W = [ 591 -617 -333 -182 -787  173 -174  563  195]
The third entry from the end is -174
The 1st entry from the right: 195
The entry just right of the largest entry: -617
The 2nd entry from the right -> 563

Read these off the grid that follows.
1) Which number is the entry directly above 7?
2) Which number is the entry in the top-left corner?
3) Which number is the entry in the top-right corner?
4) Which number is the entry directly above -6?
5) Which number is the second smallest entry?
6) Which number is the minimum?
7) Which number is the largest entry in the last row?
8) Which number is the last entry in the row that holds the smallest entry?
[[ -7   0  12  -7  -1   2 -14   0   4  30]
 [ 17   3 -41   8   3 -14  19 -14  -6  30]
 [-43   7  38 -31  -9 -10 -36 -11   6  30]
 [  5   0 -15   0   1  -2   8  -4  -1  30]
 [ -7   2  12  -7  -1   2  -3   0   1  30]
 [-55   8  38 -38 -11 -18 -47 -18   9  30]]
1) 3
2) -7
3) 30
4) 4
5) -47
6) -55
7) 38
8) 30

data =
[[-16 -16  11   1  21 -25  44 -35 -12 -15 -52  -5  -6  -9   7]
 [ -2  -1   7   9   2 -18  19 -20 -10 -10 -27   1   9  10  -1]
 [  3   6  11  22  -7 -30  24 -33 -18 -18 -43   4  24  29  -5]
 [-12 -15  -4 -20  19  14   5  11  10   9  10  -7 -28 -33  10]
 [-23 -28  -4 -31  35  15  17   9  12  10   4 -12 -45 -53  17]
 [ 19  21  -5  14 -28   7 -32  16   2   4  27   8  24  29 -11]
 [-14 -15   4  -9  20  -7  25 -13  -2  -4 -22  -6 -17 -20   8]
 [ -4  -5   2  -3   7  -2   8  -4  -1  -1  -7  -2  -5  -7   3]
 [ -5  -2  13  15   4 -31  34 -37 -18 -19 -50   1  15  16  -1]
 [  3   6  11  22  -8 -29  23 -33 -18 -18 -42   5  26  29  -6]
 [ -8  -7  13  11   9 -30  37 -38 -16 -18 -53  -1   9   9   1]
 [-10 -13  -6 -20  17  17  -2  15  12  10  18  -7 -27 -32   9]
 [ -2  -3  -3  -8   4   9  -6  10   6   5  12  -2  -9 -11   2]
 [-14 -16   5  -9  21  -7  25 -13  -2  -4 -22  -6 -17 -21   8]]
Rows and columns are numbered from 1.
The entry in row 3 and column 1 is 3
Which number is the largest entry?
Answer: 44
The entry in row 1 and column 3: 11
Which number is the entry in row 2 and column 2?
Answer: -1
Which number is the entry in the bottom-left corner?
Answer: -14
The entry in the top-left corner -> -16
Which number is the bottom entry of the column that holds the largest entry?
Answer: 25
The entry in row 3 and column 3 is 11
Which number is the entry in row 2 and column 1?
Answer: -2
Which number is the bottom-right entry?
Answer: 8
Which number is the entry at row 1, column 2?
Answer: -16
The entry just left of 27: 4
The entry in the top-right corner: 7

a =
[[ 25  17   5   0  16]
 [  6  36  -7 -12   5]
 [ -3 -18   4   5  -4]
 [ 32  14   4   2  15]
 [ 42 -13   1   8   7]
 [ 27 -34   2  12  -3]
 [ 21   3   1   3   4]
 [ 21 -36   1  12  -8]
 [-34  19   8  -6   6]
 [-19  12   1  -4  -1]
 [-12  24   5  -5  12]
 [-43   2   8  -3   0]
 [-42   9  -1  -7  -9]]
Rows and columns are numbered from 1.
Report the entry at row 2, column 1.
6
The entry in row 1 and column 3: 5
The entry in the bottom-right corner: -9
Report the entry at row 1, column 1.
25
Report the entry just right of the smallest entry.
2
The entry in row 3 and column 1 is -3
Report the entry just left of the centre entry.
3
Report the entry directly below the smallest entry.
-42
The entry in row 1 and column 2: 17
Report the entry in row 2 and column 3.
-7
Report the entry just right of the centre entry.
3
The entry directly below the largest entry -> 27
The top-right entry: 16
Report the entry just right of -13.
1
The largest entry: 42
Report the entry just right of the largest entry.
-13
The entry at row 3, column 2 is -18
The entry directly above -6: 12
Report the entry at the centre.
1
Report the entry directly below the centre entry.
1
